Every row has one hidden group. There are 5 groups. Groups can overlap: rows of different groups may look alike. Groups are numbered from 0 in the order they first appear among the rows asked about.
Here is the table:
-55|-40|44|73|-40|48|124|-30|-53|-46|-57|-23
-21|-31|1|1|-40|29|25|-12|-28|-26|-23|-9
-4|-9|-4|-18|-31|3|-16|-1|16|-3|4|13
54|10|-13|-10|34|-23|-26|11|-2|5|2|-3
-49|-32|29|49|-37|49|61|-23|-40|-33|-49|-18
-4|31|-15|-29|-17|-23|-30|15|43|31|62|26
-33|-20|-1|3|-32|16|-2|-10|-14|-16|-11|-2
9|24|-17|-34|-9|-27|-35|16|36|37|74|21
-26|-3|-8|-16|-33|6|-15|-1|2|2|7|20
-45|-39|37|43|-44|71|71|-26|-43|-38|-51|-19
-31|-19|-1|-2|-30|10|2|-7|-7|-11|-6|5
26|36|-15|-32|23|-37|-38|16|63|53|59|15
33|-2|-3|-2|33|-4|-13|6|-21|-9|-22|-17
27|18|-18|-30|-23|-12|-23|14|29|14|51|24
50|17|-12|-14|43|-29|-30|8|16|19|-9|-6
-49|-41|40|40|-46|70|66|-27|-46|-35|-49|-20
-29|-16|-4|-14|-35|2|-9|-4|-5|3|-2|11
-58|-43|43|96|-46|57|123|-33|-55|-48|-59|-15
10|30|-17|-27|-20|-18|-27|16|26|7|58|20
17|12|-17|-25|-20|-11|-25|9|27|14|46|25
12|16|-8|-26|-23|-1|-26|12|28|22|73|19
8|3|7|8|51|-17|-13|0|-8|-5|-25|-11
-40|-32|24|18|-44|38|39|-22|-38|-26|-39|-8
67|29|-23|-29|37|-39|-38|16|32|48|49|7
18|11|-8|7|76|-26|-23|4|-18|-7|-25|-15
41|11|-14|-24|24|-19|-25|12|-5|15|24|0
4|14|-3|-23|-17|-1|-15|6|-11|5|45|15
-14|-1|-12|-19|-25|-9|-21|3|11|-11|10|8
-28|-5|4|-6|-32|22|-4|-6|-15|-13|5|11
21|22|-14|-23|34|-28|-33|13|9|27|40|3
-42|-36|24|41|-43|40|59|-24|-44|-37|-48|-10
-30|-10|0|-4|-22|10|-6|-6|-11|-10|-2|6
28|13|-13|-21|31|-28|-29|15|18|23|13|6
0|17|3|12|76|-19|-17|0|-13|-8|-33|-16
15|18|-12|-14|40|-34|-30|11|38|25|11|7
-50|-34|32|41|-37|33|44|-22|-37|-33|-46|-12
8|3|0|-6|27|-14|-21|3|-1|1|-6|-10
11|30|-14|-30|-4|-21|-33|15|55|39|68|27
-32|0|-7|-14|-23|-16|-12|0|15|1|9|14
-61|-49|70|127|-45|105|127|-39|-61|-56|-66|-24
10|7|-2|-2|54|-17|-20|6|-5|-7|-25|-11
-1|-2|7|10|53|-19|-12|0|-14|-10|-28|-14
23|18|-14|-34|-22|-15|-30|15|41|28|68|30
55|10|-12|-24|23|-21|-26|14|10|25|16|4
3|16|-11|-32|-19|-9|-33|12|29|27|46|16
31|22|-16|-19|65|-42|-34|12|14|35|-2|-8
8|6|-12|-18|-19|-5|-19|7|11|-8|26|14
7|2|-3|6|41|-25|-20|0|0|4|-19|-15
-7|5|-11|-18|-20|-7|-16|5|2|-12|15|13
-15|-8|-7|-14|-23|3|-10|0|-1|-2|3|10
25|19|-10|-15|35|-22|-29|12|7|10|1|-1
-1|6|-14|-22|-22|-8|-26|9|33|-1|25|13
16|3|3|-7|28|-10|-24|4|2|1|-8|-7
-11|-11|-7|-17|-36|12|-13|-1|3|-5|0|5
-38|-42|30|54|-43|89|93|-27|-49|-42|-52|-25
42|38|-20|-35|5|-39|-38|19|53|45|68|18
24|10|-5|0|47|-25|-20|4|-4|1|-13|-9
-13|19|-12|-21|-23|-16|-23|10|31|9|37|20
-61|-49|78|127|-45|127|127|-39|-61|-56|-67|-28
86|12|-23|-34|55|-43|-33|19|40|53|33|8
6|13|-12|-26|-24|-18|-24|10|24|9|40|16
28|14|-8|7|61|-17|-21|6|-17|-10|-24|-15
-63|-47|78|127|-43|118|127|-39|-61|-56|-67|-28
13|22|-18|-32|-19|-27|-32|15|42|22|73|24
27|6|-12|-11|35|-20|-23|11|4|6|-3|0
-34|-27|12|21|-36|27|33|-18|-35|-35|-43|-12
11|18|-19|-29|-17|-22|-30|14|47|17|40|21
15|14|-9|-18|27|-21|-32|11|14|22|4|1
37|17|-10|-9|39|-29|-29|10|4|6|2|-10
-39|-40|33|37|-42|63|75|-24|-45|-34|-50|-26
-50|-34|31|37|-40|36|58|-24|-38|-31|-42|-14
-55|-40|40|60|-40|50|82|-28|-53|-41|-56|-22
44|11|-14|-16|58|-39|-34|10|21|35|-5|-5
8|-1|0|9|50|-18|-17|-2|-13|-6|-26|-16
30|24|-14|-11|79|-36|-30|11|9|4|2|-3
-34|-29|20|16|-43|36|29|-18|-35|-21|-33|-15
24|10|-11|-32|-5|-24|-34|15|49|45|50|15
1|-7|-15|-20|-27|10|-12|2|2|1|12|10
6|3|2|7|41|-6|-18|2|-9|-11|-34|-11
-46|-39|33|59|-41|62|83|-27|-48|-40|-54|-26
-11|3|5|9|49|-17|-18|1|9|-4|-15|-9
-41|-44|31|69|-44|62|112|-28|-51|-46|-57|-23
53|20|-14|-27|89|-46|-38|15|62|54|36|-1
52|27|-15|-21|60|-39|-36|12|26|31|6|2
1|25|-10|-29|-13|-21|-23|14|50|27|66|25
0|26|-15|-28|-18|-25|-25|13|48|13|69|24
-36|-32|13|16|-39|27|26|-19|-30|-29|-47|-7
Some new rows, each followed by its group:
-16|-5|-4|-12|-28|-1|-11|-2|-4|-17|-6|3 0
-43|-32|18|35|-40|43|53|-23|-46|-35|-49|-18 1
30|21|-15|-22|27|-29|-32|14|15|24|19|6 2
28|22|-7|-13|33|-19|-23|9|4|3|-10|-6 2
8|26|-16|-27|-20|-18|-29|14|13|21|42|18 3
-42|-38|29|26|-42|78|48|-23|-37|-30|-49|-16 1
1|18|-9|-19|-16|-10|-19|6|3|0|27|10 0
-45|-35|19|16|-39|18|27|-20|-33|-24|-43|-7 1
-41|-33|28|59|-40|53|73|-26|-48|-46|-57|-21 1
52|23|-14|-23|64|-44|-37|15|36|40|13|-2 4
-41|-26|11|0|-40|40|9|-13|-19|-17|-20|5 0
-4|2|-9|-9|-22|-1|-15|2|4|-17|-7|9 3
15|10|-7|5|60|-27|-24|4|-5|-3|-26|-14 4
54|33|-20|-33|25|-39|-38|18|27|48|40|10 2
42|27|-22|-30|55|-42|-41|16|57|42|32|4 2
41|5|-20|-26|40|-34|-33|15|26|37|9|4 2
-36|-15|5|6|-26|25|13|-12|-27|-23|-25|7 0
-54|-46|66|105|-42|91|127|-34|-56|-53|-62|-29 1
1|14|-13|-24|-9|-17|-30|9|19|9|20|13 3
-48|-33|28|46|-38|24|59|-25|-43|-35|-50|-14 1
20|18|-10|-32|-12|-11|-34|12|43|34|37|14 3
-6|7|-10|-26|-9|-4|-26|7|4|7|21|12 3
13|15|-6|-24|27|-12|-27|12|10|23|42|9 3
-40|-27|16|15|-35|21|19|-17|-31|-22|-42|-10 1
-20|-2|-6|-14|-33|-2|-8|-3|0|-6|0|14 0
12|26|-16|-33|-11|-27|-32|17|44|22|76|22 3
6|15|-6|-20|-10|-4|-18|6|-14|1|29|14 3
-13|-12|-5|-12|-23|4|-9|-4|-5|-6|-8|4 0
6|22|-16|-29|-11|-22|-35|13|24|21|21|19 3
-2|1|-10|-16|-31|0|-16|1|-6|-8|10|1 0
14|1|-15|-21|-30|-7|-17|8|11|-5|39|7 3
57|12|-17|-21|26|-24|-28|15|15|20|27|5 2
-20|-2|-14|-13|-28|-6|-16|-1|3|-1|-11|15 3
33|22|-16|-21|19|-26|-37|15|40|30|25|5 2
-37|-32|7|22|-39|52|36|-20|-37|-30|-39|-14 0
21|18|-6|-23|7|-3|-32|13|-3|15|25|5 3
37|19|-11|-5|57|-25|-27|8|-4|3|-9|-13 4
55|13|-14|-18|79|-39|-30|10|14|34|-11|-10 4
-15|0|-8|-19|-28|-12|-12|3|16|-3|19|6 0
-6|-3|8|17|46|-13|-13|-1|-19|-13|-33|-21 4
31|17|-7|13|72|-26|-19|0|-15|-8|-32|-18 4
36|28|-19|-32|35|-39|-39|18|48|48|38|9 2
30|23|-14|-16|55|-25|-31|11|9|13|-3|-1 2
37|22|-12|-4|64|-35|-30|8|5|4|-18|-6 4
-40|-37|29|48|-38|66|64|-25|-41|-43|-54|-19 1
